In the rows, 128 means zero.
One turn sends every row of this set to another row. A few are shown first. Where does it send the rows asked after them?
Z_179: [123, 77, 121, 131, 104, 123, 140, 135, 148, 140, 138, 124, 121, 133, 130, 131, 133, 125, 148, 132, 147, 125, 131, 141, 128, 111, 110, 117, 121, 122]
Z_758: [145, 147, 141, 138, 110, 123, 128, 129, 148, 118, 145, 130, 122, 124, 129, 150, 123, 132, 136, 106, 110, 119, 137, 119, 120, 104, 125, 153, 111, 141]
Z_173: [126, 127, 135, 142, 134, 162, 135, 115, 128, 136, 104, 129, 130, 143, 129, 116, 142, 114, 114, 110, 113, 125, 118, 120, 138, 131, 135, 155, 130, 121]
Z_804: [129, 94, 138, 122, 130, 130, 156, 125, 131, 135, 123, 120, 136, 137, 120, 120, 146, 111, 122, 130, 124, 141, 103, 116, 124, 148, 124, 147, 139, 153]
Z_595: [126, 106, 138, 135, 107, 123, 112, 86, 123, 124, 126, 149, 132, 118, 124, 112, 122, 134, 130, 116, 139, 143, 113, 146, 124, 128, 102, 126, 138, 122]
Z_820: [141, 95, 123, 111, 120, 124, 118, 152, 137, 144, 121, 123, 130, 138, 119, 135, 129, 146, 145, 133, 135, 116, 132, 121, 142, 116, 106, 126, 126, 114]
Z_719: [133, 141, 132, 137, 126, 106, 121, 105, 132, 132, 131, 137, 135, 115, 126, 106, 107, 141, 128, 116, 127, 136, 111, 132, 126, 116, 111, 106, 140, 109]
Z_196: [138, 95, 118, 117, 123, 120, 118, 161, 138, 144, 128, 127, 128, 138, 117, 135, 124, 134, 149, 133, 134, 111, 134, 123, 140, 117, 108, 124, 125, 117]
Z_50: [148, 133, 136, 114, 109, 123, 139, 126, 155, 129, 148, 143, 134, 112, 133, 143, 138, 146, 129, 102, 123, 124, 131, 120, 106, 103, 127, 142, 118, 149]
Z_926: [123, 105, 145, 133, 115, 132, 135, 129, 158, 139, 151, 127, 133, 116, 129, 104, 132, 102, 117, 102, 120, 135, 122, 118, 107, 157, 131, 118, 132, 153]
Z_994: [155, 116, 145, 130, 105, 137, 136, 127, 148, 144, 129, 163, 151, 113, 125, 111, 123, 101, 143, 117, 107, 138, 135, 131, 124, 127, 130, 121, 124, 153]
Z_502: [146, 103, 123, 124, 120, 130, 139, 118, 114, 135, 141, 153, 125, 138, 127, 124, 124, 162, 139, 129, 127, 119, 108, 146, 118, 129, 145, 113, 126, 123]
Z_579: [131, 131, 104, 146, 113, 124, 109, 115, 142, 116, 133, 123, 98, 122, 127, 118, 137, 146, 134, 111, 114, 141, 124, 121, 133, 158, 114, 126, 128, 115]
Z_623: [127, 125, 117, 134, 122, 150, 134, 139, 132, 146, 123, 137, 128, 129, 128, 128, 115, 93, 130, 111, 97, 143, 136, 118, 148, 108, 131, 139, 111, 129]
Z_247: [142, 148, 149, 137, 126, 129, 137, 126, 139, 112, 132, 131, 128, 137, 129, 145, 108, 140, 130, 118, 115, 123, 112, 126, 124, 117, 124, 161, 104, 128]
Z_319: [124, 134, 140, 110, 127, 131, 148, 136, 141, 113, 129, 122, 125, 133, 126, 140, 123, 145, 122, 120, 131, 129, 113, 116, 115, 131, 117, 162, 99, 136]
Z_526: [119, 119, 114, 127, 118, 113, 128, 132, 122, 118, 137, 121, 101, 124, 119, 117, 139, 121, 130, 126, 142, 106, 165, 120, 115, 145, 120, 121, 128, 131]
Z_241: [122, 124, 112, 121, 119, 105, 131, 134, 121, 119, 135, 125, 103, 122, 116, 114, 132, 119, 138, 131, 139, 107, 166, 124, 116, 137, 122, 122, 123, 135]
Z_389: [152, 115, 132, 138, 114, 130, 136, 125, 151, 148, 131, 156, 155, 111, 120, 114, 120, 99, 135, 120, 102, 146, 143, 133, 116, 124, 125, 126, 107, 136]
Z_252: [129, 124, 155, 150, 137, 158, 140, 114, 132, 131, 109, 136, 124, 141, 128, 115, 129, 106, 127, 114, 118, 133, 112, 118, 137, 135, 128, 148, 139, 116]
Z_98: [125, 124, 133, 141, 114, 144, 135, 144, 130, 140, 123, 140, 116, 130, 127, 131, 116, 86, 140, 111, 105, 144, 134, 118, 146, 110, 128, 136, 125, 137]
Z_640: [124, 102, 137, 132, 122, 125, 144, 121, 121, 139, 124, 120, 140, 140, 117, 120, 159, 118, 109, 122, 123, 137, 105, 122, 112, 142, 128, 148, 135, 154]
Z_770: [126, 137, 136, 107, 121, 128, 144, 120, 156, 118, 141, 133, 128, 112, 134, 130, 135, 149, 115, 99, 134, 136, 117, 113, 99, 131, 120, 147, 109, 141]
Z_496: [145, 107, 111, 117, 135, 126, 130, 130, 119, 107, 138, 150, 146, 146, 124, 113, 123, 134, 148, 122, 115, 127, 103, 132, 141, 116, 141, 111, 131, 126]
Z_66: [138, 126, 102, 153, 119, 125, 134, 113, 164, 103, 135, 129, 117, 127, 134, 102, 138, 119, 149, 115, 120, 132, 133, 129, 134, 138, 121, 114, 122, 108]
Z_430: [133, 135, 104, 148, 119, 128, 107, 114, 144, 116, 128, 131, 101, 122, 125, 109, 130, 142, 133, 111, 118, 143, 126, 122, 137, 157, 112, 129, 125, 109]
Z_876: [145, 99, 119, 122, 122, 135, 138, 123, 109, 134, 135, 152, 128, 139, 125, 124, 126, 163, 132, 132, 134, 123, 106, 144, 128, 125, 143, 116, 131, 127]
Z_465: [112, 110, 122, 116, 124, 129, 97, 134, 114, 100, 134, 131, 117, 135, 116, 113, 128, 116, 134, 111, 135, 115, 146, 121, 135, 143, 117, 131, 129, 132]
Z_360: [124, 102, 148, 144, 114, 121, 133, 131, 150, 144, 150, 128, 142, 120, 118, 113, 140, 106, 114, 105, 120, 134, 129, 127, 96, 149, 130, 123, 118, 144]
Z_353: [139, 135, 131, 142, 124, 104, 125, 101, 130, 135, 136, 144, 139, 113, 126, 105, 114, 140, 131, 119, 128, 131, 111, 139, 120, 120, 109, 106, 143, 108]

Z_770 -> Z_758
Z_640 -> Z_389
Z_595 -> Z_66
And these:
Z_926 -> Z_98
Z_820 -> Z_502
Z_876 -> Z_353

One turn sends every row of this set to another row. A few are shown first. Where does it send the rows asked after them?
Z_470: [126, 111, 138, 150, 125, 134, 129, 121, 120, 139, 137, 125, 132, 135, 120, 137, 126, 151, 96, 113, 114, 139, 120, 128, 146, 136, 131, 122, 117, 130, 128, 135, 123, 153, 127, 113, 130, 126, 129, 119, 101, 128, 129, 160, 131, 113]
Z_471: [128, 111, 143, 152, 124, 121, 126, 126, 123, 156, 138, 132, 141, 141, 114, 140, 121, 151, 107, 123, 112, 137, 118, 130, 138, 147, 144, 114, 119, 138, 117, 130, 130, 154, 127, 114, 138, 136, 131, 130, 120, 130, 137, 156, 134, 97]
Z_747: [115, 144, 126, 127, 112, 97, 139, 131, 128, 135, 127, 130, 137, 134, 143, 152, 125, 122, 149, 152, 135, 127, 131, 134, 114, 114, 129, 136, 161, 118, 118, 139, 136, 121, 144, 162, 128, 129, 111, 134, 137, 134, 156, 107, 159, 122]
Z_92: [127, 118, 123, 125, 127, 112, 119, 122, 137, 155, 156, 126, 128, 110, 127, 125, 137, 123, 116, 106, 122, 111, 115, 142, 119, 118, 146, 138, 101, 134, 130, 121, 116, 114, 139, 108, 120, 120, 161, 118, 145, 117, 128, 134, 130, 151]
Z_54: [136, 106, 144, 156, 138, 111, 114, 113, 112, 150, 136, 137, 150, 143, 122, 136, 126, 155, 113, 131, 104, 128, 127, 125, 139, 143, 140, 116, 118, 129, 112, 131, 136, 151, 118, 117, 135, 133, 142, 135, 121, 135, 138, 151, 135, 109]
Z_443: [116, 134, 126, 123, 112, 92, 146, 130, 123, 141, 133, 134, 135, 143, 140, 153, 128, 119, 149, 150, 138, 131, 139, 138, 109, 125, 138, 132, 157, 122, 110, 138, 140, 112, 144, 163, 131, 137, 127, 135, 137, 127, 150, 101, 149, 121]
Z_838: [116, 142, 112, 123, 114, 122, 121, 155, 135, 126, 129, 145, 146, 94, 127, 117, 113, 118, 140, 131, 122, 123, 138, 144, 119, 120, 121, 145, 112, 136, 169, 122, 120, 130, 132, 132, 124, 117, 139, 131, 118, 131, 135, 118, 136, 146]
Z_410: [110, 146, 114, 119, 111, 130, 121, 158, 124, 129, 126, 140, 148, 95, 132, 126, 107, 126, 140, 132, 127, 120, 127, 143, 123, 127, 127, 152, 112, 137, 157, 124, 116, 132, 129, 131, 133, 119, 135, 130, 107, 121, 124, 122, 143, 152]
Z_299: [137, 116, 113, 130, 117, 116, 130, 104, 126, 144, 140, 134, 134, 114, 122, 139, 145, 132, 129, 121, 107, 125, 133, 152, 106, 119, 135, 155, 111, 157, 119, 119, 120, 118, 142, 131, 122, 132, 158, 126, 117, 116, 144, 151, 130, 156]
Z_943: [129, 131, 128, 127, 114, 105, 139, 136, 136, 131, 144, 130, 137, 133, 137, 138, 124, 120, 158, 152, 142, 126, 127, 124, 127, 129, 123, 119, 162, 121, 110, 141, 152, 108, 133, 147, 142, 146, 141, 138, 152, 123, 132, 98, 143, 119]
Z_958: [141, 128, 124, 129, 115, 106, 132, 129, 136, 133, 142, 134, 139, 138, 143, 141, 135, 115, 149, 159, 138, 125, 134, 122, 128, 123, 127, 121, 154, 125, 110, 134, 150, 96, 137, 150, 140, 148, 139, 138, 152, 114, 126, 104, 142, 117]
Z_324: [136, 130, 129, 111, 108, 127, 142, 141, 116, 128, 134, 153, 140, 136, 132, 140, 135, 130, 95, 120, 129, 127, 138, 130, 130, 126, 121, 142, 110, 142, 145, 125, 136, 118, 126, 129, 114, 144, 141, 132, 108, 100, 105, 142, 114, 144]
Z_891: [123, 133, 123, 119, 113, 93, 145, 126, 129, 145, 136, 135, 133, 150, 143, 154, 137, 114, 138, 150, 139, 129, 143, 134, 109, 118, 144, 131, 147, 127, 116, 129, 139, 103, 148, 161, 128, 137, 121, 133, 140, 112, 147, 104, 145, 118]
Z_751: [123, 129, 124, 113, 113, 116, 136, 134, 134, 145, 133, 122, 127, 141, 135, 158, 125, 120, 146, 140, 148, 121, 130, 129, 123, 136, 155, 118, 138, 122, 108, 136, 144, 88, 139, 141, 134, 134, 126, 135, 151, 110, 121, 101, 140, 117]
Z_840: [124, 137, 124, 124, 131, 113, 124, 148, 136, 124, 130, 124, 132, 103, 131, 125, 102, 129, 164, 145, 132, 121, 121, 117, 135, 111, 114, 135, 148, 115, 125, 140, 139, 125, 123, 135, 129, 126, 129, 132, 145, 149, 139, 101, 152, 136]
Z_973: [134, 97, 134, 157, 132, 126, 118, 110, 110, 136, 131, 133, 140, 132, 121, 138, 127, 152, 106, 121, 104, 131, 128, 126, 146, 132, 126, 123, 114, 124, 122, 135, 128, 142, 120, 117, 130, 128, 140, 125, 106, 143, 132, 161, 129, 126]
Z_683: [134, 110, 135, 154, 131, 115, 126, 116, 120, 137, 136, 140, 132, 134, 127, 135, 139, 132, 89, 107, 113, 132, 134, 135, 132, 119, 124, 119, 110, 119, 147, 130, 122, 140, 131, 114, 114, 119, 139, 126, 112, 147, 133, 156, 121, 113]
Z_991: [129, 119, 137, 143, 125, 133, 135, 125, 118, 138, 134, 130, 128, 134, 129, 140, 131, 143, 91, 103, 124, 134, 118, 130, 141, 131, 126, 125, 116, 128, 135, 135, 124, 149, 125, 107, 127, 129, 132, 124, 97, 124, 115, 161, 126, 117]
Z_544: [129, 107, 140, 156, 135, 119, 122, 114, 123, 139, 141, 131, 135, 136, 121, 130, 134, 144, 95, 112, 107, 136, 134, 127, 140, 126, 129, 116, 113, 118, 139, 133, 123, 149, 130, 115, 118, 118, 134, 118, 113, 144, 141, 153, 128, 112]
Z_384: [116, 131, 129, 112, 117, 111, 140, 135, 132, 147, 131, 121, 126, 137, 127, 156, 118, 123, 155, 136, 148, 123, 129, 132, 115, 140, 150, 119, 146, 118, 108, 142, 145, 100, 138, 143, 130, 127, 129, 136, 152, 125, 130, 93, 139, 119]
Z_596: [127, 118, 124, 130, 101, 115, 133, 138, 101, 118, 135, 150, 152, 130, 137, 150, 136, 126, 97, 123, 118, 115, 141, 140, 137, 125, 131, 136, 100, 122, 145, 122, 131, 99, 125, 128, 113, 145, 152, 128, 125, 118, 112, 143, 119, 147]
Z_638: [138, 102, 130, 155, 126, 125, 124, 109, 105, 123, 127, 137, 140, 129, 128, 147, 131, 148, 103, 116, 109, 126, 129, 132, 144, 127, 122, 125, 114, 122, 129, 133, 131, 134, 118, 113, 129, 134, 147, 130, 101, 139, 123, 164, 125, 130]
Z_717: [114, 134, 122, 115, 124, 127, 131, 147, 132, 138, 112, 119, 123, 107, 117, 148, 98, 132, 169, 136, 135, 126, 127, 132, 118, 126, 135, 141, 136, 130, 117, 142, 131, 116, 134, 141, 122, 114, 115, 134, 131, 152, 141, 108, 147, 135]
Z_818: [137, 133, 137, 131, 107, 127, 132, 146, 120, 128, 136, 150, 145, 131, 137, 134, 149, 114, 93, 123, 127, 125, 145, 138, 125, 128, 122, 131, 102, 131, 153, 129, 122, 108, 141, 131, 104, 131, 150, 130, 125, 123, 107, 138, 113, 124]
Z_381: [110, 150, 121, 130, 118, 112, 138, 146, 128, 120, 126, 122, 135, 112, 136, 141, 114, 128, 159, 146, 128, 130, 131, 134, 120, 111, 122, 147, 150, 123, 127, 136, 125, 134, 141, 150, 121, 124, 118, 126, 125, 146, 160, 110, 164, 127]
Z_961: [135, 139, 125, 139, 116, 130, 125, 123, 135, 131, 160, 121, 140, 110, 141, 122, 153, 130, 124, 122, 118, 119, 112, 140, 125, 123, 123, 146, 123, 149, 121, 124, 116, 130, 144, 116, 130, 137, 168, 119, 123, 100, 124, 144, 142, 140]
Z_658: [119, 139, 111, 125, 116, 130, 113, 148, 122, 119, 122, 142, 154, 93, 130, 127, 113, 127, 151, 136, 119, 115, 140, 143, 124, 128, 125, 147, 109, 132, 156, 124, 124, 122, 125, 133, 129, 116, 147, 135, 114, 131, 128, 119, 136, 155]
Z_43: [132, 132, 126, 126, 118, 109, 128, 135, 141, 128, 133, 130, 135, 122, 134, 136, 115, 124, 159, 151, 139, 121, 119, 119, 133, 120, 117, 121, 162, 116, 117, 143, 152, 111, 128, 144, 139, 135, 127, 140, 157, 135, 135, 100, 147, 126]
Z_357: [126, 115, 141, 156, 133, 110, 125, 117, 124, 145, 144, 134, 146, 146, 118, 137, 132, 150, 107, 121, 103, 133, 134, 131, 134, 141, 144, 110, 118, 128, 128, 125, 134, 155, 128, 114, 123, 127, 137, 128, 126, 133, 152, 148, 134, 95]
Z_345: [116, 135, 127, 112, 116, 121, 134, 135, 134, 142, 116, 117, 126, 129, 125, 160, 112, 128, 160, 135, 144, 122, 126, 132, 116, 135, 145, 124, 145, 120, 110, 145, 142, 103, 137, 145, 127, 117, 112, 139, 147, 135, 136, 101, 146, 122]

Z_471 -> Z_54
Z_324 -> Z_596
Z_961 -> Z_299
And these:
Z_544 -> Z_470
Z_410 -> Z_658
Z_443 -> Z_384
Z_751 -> Z_958
Z_43 -> Z_747
Z_381 -> Z_717
Z_638 -> Z_683

